Each named turn below is shown by a few rows before and after it. Which turns, in which order, take the first row of each later pair to the second? The first pair is answered.
turn Naku:
[ -2  21   6  -6   9  -6   4  -7 -12  -9 -12 -21  -7 -14   0   0   5   7
  11  22  -4  -1   3   1   0  -4   1 -16   0   3   8] => [  0  18   7  -5   4  -3   1 -10 -13  -7 -10 -23  -8 -16   2   1   5   6
   6  23  -5  -1  -2   1   1  -7   2 -16   3   8   8]
[ -2  -3   0  19 -18   7 -12 -12  13   6   0 -12  -4  -2   9  15 -17  -4
 -12 -10 -16   3  -6  -2   6   3  20   2   2   2   7] => [  2 -13 -12  12 -17  10 -20 -13  15   5   1 -10   2  -2  18   9 -14  -2
 -14  -9 -14   7  -6   0   7   2   6   2  -3   0   7]
[  4  17   8   2  19 -26  -1  16 -24 -16   0 -19  -3   6 -12 -17   5  -3
  23  20  -3  -5   9   5 -11   8   2 -13  -9 -22  -7] => [  2  20  26  10   6 -24   2  10 -26 -10   2 -27 -12   2 -20  -6  -1  -6
  18  20  -6  -7   1   4  -7  -1  16  -9   4 -12  -6]
[ -6  10   7   2  13 -10   8  -2  -3   3  -7 -12  -7   4  -4   5   6   7
   6   9  -2  -8   2 -13  -9   7  -4 -11 -15   1   8] => [ -6   8  15   5   7  -8   7  -5  -5   5  -6 -17 -11   1  -6  10   5   5
   3  10  -2  -9  -3 -14  -7   2   1  -9  -9   6  10]
turn Loz:
[-12  -3  16  -1   3  -1   1  -5   3   8  -7   7   1  -4 -11  20  -6  -3
  -6 -16   2 -17  -3   3   0  -8  12   7  16  11  -5] => [-10  -9   9  -2   6  -1  -1  -4   7   8  -8  14   6   0  -7  17  -6   1
  -8 -21   2 -16  -1   5  -1  -6   4   9  15   9  -6]
[ -6   4   8   4   8  -9   7  -2   8   6  -1   4   4  -3  -3   6  -7   5
   1 -11  -1 -13   7  -1   1   1   8   1   4  -9   7] => [ -6   4  10   9   3  -8   7  -1  10   6   0   3  -1  -4  -7   5  -8   2
   2 -11  -1 -10   5  -3   2  -1  14   3   4  -7   4]
[ 14   0  -2  -2  -5   0  -5   0  -9  -5   1 -12 -13   0   7  -4  -3  -5
  -8  15 -15   5  -1  -3  15   1 -13  -6  -5   8  12] => [ 16  -6  -5   2 -14   3  -8   3  -3  -1   2  -7 -13   6   8  -6  -3  -5
  -9   5 -13  10  -6  -8  16   0 -11   1  -7   8   5]
[ -8 -22   2  -6   8 -13   0   1   6  -1  -7   9  27   1   1  18 -17  17
 -11  -6  -5 -15   9  10   3 -33 -10   8   3   0  28] => [-12  -3  25   3  -3 -12   8   4  -4  -4  -3 -12   6  -6 -12  21 -17   2
  -5   8  -8 -11   0   4   7 -38  17   5  10   9  25]
turn Sima:
[ 10 -14 -18   3  -1  -7 -10   5  23   2   0  18  11  11  -1 -12  -2   4
  -4 -15  -7   8   6  -5   0  -3  -1   7 -13 -15  -5] => [  9 -13 -20   1   2  -7 -10   7  21   1  -1  17  10  13   0 -14  -1   3
  -1 -14  -6  10   7  -4  -1  -2  -3   6 -15 -16  -7]
[ -8  18  17  -2  -3   7   5  -9 -16  -5   9  10   6  11   4   7  -6   2
  -2  -7  -3  -6   4  14  17  -4 -21  -4   9   9 -14] => [ -7  20  14  -3   2   6   6 -10 -17  -7   7   7   7   8   5   7  -4   3
  -1  -4  -4  -8   6  14  15  -2 -25  -9   7   6 -10]
[ -1   3  -7 -23  13   2   2  -6  -5  -1   7   3  12   0   8   2  -2   7
  -8   5  10  -8   6   6   3  -4 -19  -5   9   3   6] => [ -4  -5   2 -15  -2   8   1  -8   0   6   9   5   9   2   5   8  -6   7
 -15  -5  11  -7  -3   2   7 -12 -12   5  17  10   1]
[  0  -7  -8  -4   4  -3   2  14   5  -1   6  16   6  15  -7  -7  -4   6
   2  -1   7   8  -6  -4 -12   3  -5  14  -4  -3  -8] => [  6  -7 -12  -8  13 -13   1   1   5   1   3  11  11   5  -2  -3  -5  14
  -4   1   0   0   4  -2 -11   6 -10   2  -8  -8  10]

(two turns a pair)
[ -8  11   9  -5   5   3   9  14  -3  -2   7   9 -24   5 -18  10   3   7
  19  -5  -6  -3  -8   1 -10  11  -5 -14 -15 -23 -14] => [ -7   0  20   0 -18  15   1   1  -7   4  11  -3 -30  -4 -16  20   3   2
   5  -2  -9  -4 -23   0   1  -6  -1  -8   3  -6 -11] -> Naku, Naku
[ -7  -6   5   3  -7   6  -8   8  -7   7   3  -3  -9  -3   2  -4   5  -9
   8   1  -5   5  -9   1  -3 -16   9 -13  39  16 -16] => [  1 -10  -8   4  -6   5 -10  16  -1   5   2  -1 -11   4   4 -17   9 -12
  15  -2  -5  18  -8  -2  -8  -9  12 -13  22   7 -23] -> Sima, Loz
[ 11   6 -12 -13  -1   1  -1  -4  10  -5  -2  -7  -3  15  -1 -18  -3  -3
  21  12   8   3   1   2  10  14  -2   5  -6  -1   4] => [ 15   1  -2  -5  -9  -3  -3 -21  13   3  -4 -17  -6   3  -4  -3  -6   1
   9   7  -1  -5   2  -2  16   7  10   4   2   2  22] -> Sima, Loz
[ -1   4  -1   6  12 -16   4   0   9   2   5  -1   8   1  -8  -1  -7   0
  -3 -14 -22 -11   9  -2  -6  -3   6 -10  -3  -9  10] => [ -6  12  -4   3  12  -8   7  16   5  -7   6   3   4  10 -10 -12  -4  -9
   8  -9 -14  -1   3   0  -9  -1   5  -5  -5  -7  -8] -> Sima, Sima
[ -2  -6 -11 -14  11  14   7  14   9   1  -5   7  21   6  13 -12   9   9
  11   4  18   5   2 -10  -6  13 -33 -14  -6  -8 -11] => [-15  22  24   2  10   2  30  21   7   5  -8   2   3   6 -12   4  -1   1
  19   3  15  -3   3 -16  -7  14   5 -10   5  -7 -10] -> Naku, Naku
[  1  13   8  13   4 -17   7  -1   2   6  -5 -14 -15  -5 -14   2   0   0
  -3 -11 -11   6   3  -6  -7   7  37  -5  -9  -8  14] => [  2  11  -5   0  22 -23   3  -8   1   4  -9  -5   2 -10  -4   2   0  11
  -5  -9 -11  -7  14   3 -11  13  12 -12  -9 -16  25] -> Loz, Loz
[-18   6  11   4  -3  14   7   8   2   3  -4   2 -11  19  -9  -1  -2  -1
   1  -2  16  10 -16   7  -2  -5  -6  19  11   0 -23] => [-15  -3   1   1  -6  18  -1   6   2   3  -5   2  -5  18  -1  -4   0   0
  -2  -1  16  13 -17   7   0  -6 -15  19  10   0 -22] -> Naku, Naku
[ -7  11  12   5   4  -5  19   5   0  10 -11  15   0  13 -13  -9  -5   1
  10  -5   7   6   6  -2   5   9   6  11   1  -1 -18] => [ -3   4   6   1  14 -14  13 -11   1  13 -13  17  12   6  -6  -2  -7  11
   0  -9   1  -7  16   2   6  10  -6   3   2  -8   0] -> Loz, Sima
[  4   8   0   3   8   0   3  26 -12 -11  -2 -11  -5  -2   0  -2   6 -13
  12   9  17  20   0  10   1   0  -6   0 -14   6 -13] => [  1   9   9   6   0   2   5  24 -14  -9  -1 -16  -9  -5  -5   4   4 -15
   8   9  15  18  -3   8   3  -5   3   3  -7  11 -13] -> Naku, Naku
[ -7   8  10   2   4 -11  10 -22   0   0  -9   7  10   3  -2  31  -9  15
   4   2  -6 -11   4  14  -8  17   4  -6  14   7   5] => [  1 -11   8  12 -24   5  -2 -22   5   4  -4   3   2   5   3  29  -5   9
  -4  -5  -7   6 -12   8   0   5  12   6  17  19  -6] -> Loz, Naku
[ -3  -5 -10 -18  25  -7   1   2  -4  -3  -5  29  13  -1  25  -5  11   9
   4  -4   1 -10  14  18  -8   3 -37   4  17   3  -6] => [-13  29  29   3  11 -12  24  19 -11  -6  -4   8 -22  -1  -5   1   8 -12
  18   6  -3  -3   4   6  -9   2  19   7  19  11 -15] -> Naku, Loz
[  7 -20  21  -1   0   7  -1 -10  -3   5  -7 -21  -7 -17   7  17   9  11
 -12  -7   6  12  15   8   6 -19   4  -4  -4  11  -2] => [ 10 -22   3  -9  16   0  -4  -2  -1  -1  -9 -11   3 -11  14   6  13  16
  -5  -8   8  18  24  11   0  -7  -9  -9 -19   0  -4] -> Naku, Naku
[ -3 -18  -6  -5  15   7  -5 -12   8 -11  -5  23  32  -3   5   5  16  31
  -5   1   0 -18  17  17  10  -1 -16  13  15 -11   1] => [-18   8  18  -6  12  12   9  -6 -10 -18   0   8  16  -9  -6  11  15  18
   3  25   2 -23   7  20  12  -8  -3  10  31   4  -3] -> Sima, Loz
[ -5   2 -11   4  10   2   1   9  22 -12   7   7 -12   8 -13   5   7   0
   3  -6  18  13 -17   1 -14   3  23  11   1  11  -6] => [-10  10 -10  -4  29  -9   5   3  20 -13   3  12  -1   4 -14  11   3   9
   4  -3  17  -1  -6   7 -18   8  13   4   5   5   5] -> Loz, Naku
[  7  -3   0 -14  -2   5   3  -2 -20   4   0 -23  16 -11  -2   1   6 -19
  -2  -1  -5 -12   5   4   8  -4 -10  -1   4  17  -9] => [  6   1  -8 -17  10  -1   4   5 -19   1  -3 -17  22  -6  -1  -6   6 -16
   4  -2  -3 -10  14   5   4   6 -13  -6  -8   7 -11] -> Naku, Naku
[ -4  -7  -4   1   6   9  -2  -5  -2   9   3   4  11  -1   6   8  -5   3
  -5  -6   3 -13   3   7  -3  -6  -7   2   5  -1   9] => [ -9   9   6   2   3  12   6   6 -10   2   5  -6  -2   0   0   3  -2 -11
   6   8   6  -7  -3   8  -3  -7   5   1   5   6   0] -> Loz, Sima
[  7   3 -18  -9   0  15 -10  19 -13 -13   9 -18 -11   7   9 -22  15 -13
  11  25  12  24  -9   0  -3   3  -3 -11 -23   7 -16] => [ 19  -8 -22  -7  13  -8 -14 -15  -4   0   0 -21   5 -13  11  -3   8   8
  -8  10  -8   0  15  -2  -1   8  -4 -27 -27  -9  26] -> Sima, Naku
[ -6   0   9  13  -3   0   5   6   7   7  -3  10  -3  11  -9   7  -8   4
  -3 -15   2  -4  -2  -3  -1  -5  14  13  10  -2  -9] => [ -6  12  -8  -4  13   2   2  18  -4  -8  -1   5  -1  12  -2 -12   2  -4
  11  10   7   3   1   4  -5   4  -5   0  -2  -6 -16] -> Naku, Sima
[ -2   8   8  -5  10  13   2   0 -12   1  -7  17   8  -4   1   6  -2  -4
   3   5   5 -11  -2  12  -9  -3   0  -3  -4 -12   7] => [ -4   6  14  -1   3  16   3  -2 -11   4  -7  15   6  -5  -1  11  -4  -4
   0   2   5 -12  -5  10  -6  -6   6   1   1  -9   6] -> Naku, Sima
[  0  -6  -8   3  -5   7  -4  -7 -10  -1   4  -6   5  -2  12  -5   1   1
  -4   1  -5  -4  -6  -5   6  -2 -16  -7   2   1   4] => [ -2   8   2   7  -4   3   3   1 -14  -5   5 -14  -6  -2   2  -6   1  -5
   4   9  -7   0  -6  -7   4   3  -2 -10  -2   1   1] -> Naku, Loz
[-19  31  27  -4   5  -4  18   0 -13  -2   2  -6 -13  -4 -11  10  -5  -5
   8  17   2 -16  -5   5   2  -8  13   1  19   8   4] => [ -6  -4   2 -15 -10  17  -7 -17 -14   1   7  -8  -1 -12  14   3   3  -3
  -9  19   4  -8 -16  10  13 -21 -20   1  24  18   5] -> Naku, Naku
[ 10  -4   1  11  -2  -7   4  -4   4   1   0 -12 -10  -6  -4   4   3  -3
  -2  -4 -15   7   3  -8  -2   5  19  -5 -14  -8  13] => [  6 -13  -4  13 -11   3   2   6  10   4   2   2  -6   7  -1  -1   2  -2
   0 -15  -6  15  -3  -8  -5   3  12   9 -12  -7  -5] -> Loz, Sima
[-31   9  -2 -27  -2   0  14  24   1 -16   7  29   9  23 -13  -5   2  -5
  15  14   8 -12  -3  10   0  -6 -21  13  21   1 -34] => [-32  10   2 -22  -8   3  15  27   2 -14   7  28   4  24 -16  -4   2  -7
  15  14   8  -8  -7   8   0  -7 -12  15  21   4 -38] -> Loz, Loz
[ -9  13  -9  -7  13  -4  -1   5 -13  -9  -2  14   5   9   6  -1  -5  -5
   2  16   7  -7   6   6 -15  -4 -18  -5   2  -7  -9] => [ -4  -1 -12   3  -3   3  -2  14  -2  -5  -1  20   2  20   7  -6  -4  -6
   1   0   9   6  -2  -2 -13  -6  -9   8  -3  -7 -21] -> Loz, Loz
[  1   2  11  15  -9  -7  13  15  11   9 -10   6  -3  21 -12  -7  -1  -2
   8 -23   2  -2   3  -4  -4   4  19   7   0 -11  -2] => [  7   1   7  13   0 -17  11  -1  12  12 -14   0   4  10  -8   0   0   5
   2 -21  -6 -11  14  -4  -2   7  14  -4  -4 -17  18] -> Sima, Sima
[  7 -12 -20   1   0  -1  -3  11  15 -10  -5  11   1  18  -1 -12   9 -20
  10  -6   1  23  -3  -6  -7   6  -5  10  -7   0 -17] => [  1  13   1   2   2  -4   7   9  -2 -16  -2  -9 -15   6 -12  -6   9 -29
  15  19  -4  17  -5  -4  -3   3  13  -2   1   9  -9] -> Loz, Loz
[ 13   3  -3   4  -5   2  -6 -12 -12  -3   8 -34 -13 -16  10  -4   8  -6
   2  20 -14   8   4 -15   4  -4  13 -20 -16   1  20] => [ 14 -31 -23   4 -10  11 -19 -15   8   9   6   1  10   2  23  -6   3  11
 -11 -15  -4   8   4 -14   2  -7 -14   0 -14  -3   9] -> Sima, Loz
[ 27 -18  -6  -2   5  13 -20  11  12   6   8  -9   0   6  20   3   9  -6
   7  11   0  10  -6 -11   2  -8  -7  -2 -20 -16  -6] => [ 25  -6   2  -8  15   5 -17   1   2   6   7 -19   0  -8  19  12   7  -3
   5  24  -6  -4   0  -6   3 -10 -10 -15 -13 -14  11] -> Sima, Loz
[  4   3   6  14  -5  -7  10  -3   6   8  -4  -4  -5   1  -6   7  -3   2
  -1  -4 -10   4   7  -6   0   3  21  -3  -3  -7  10] => [  3  11  -1   7   5  -9  12   3   0   2  -4  -5  -6   1  -4  -2   0  -2
   7   4  -6   6  11  -2  -3   8  17  -9  -9 -11   7] -> Sima, Sima
[ -3 -23  -2   1 -19  20   3  18   7   7   3  17   7   4   0  11   1  10
 -12  -7  16  -9  -9  -2   2   1 -23  14  -1   7 -14] => [  6 -22  -8  -5  -3   5   0   1   6   8  -1  10  17 -11   6  16   2  19
 -18  -1   5 -21   5   0   2   6 -31  -3  -8  -5  14] -> Sima, Sima
[ -8 -18   8  12 -14  -7   4 -11  10  20 -12   9   3   2 -11  27 -20  13
 -19 -31 -11 -21   5  -3   0   5  17  16  15  12  13] => [  0 -35 -17   1  -9  -1 -11 -14  12  17 -10  15  17   3   6  15 -13  17
 -22 -33  -9 -16   6   2   1   6 -11  14   5   9  13] -> Naku, Naku
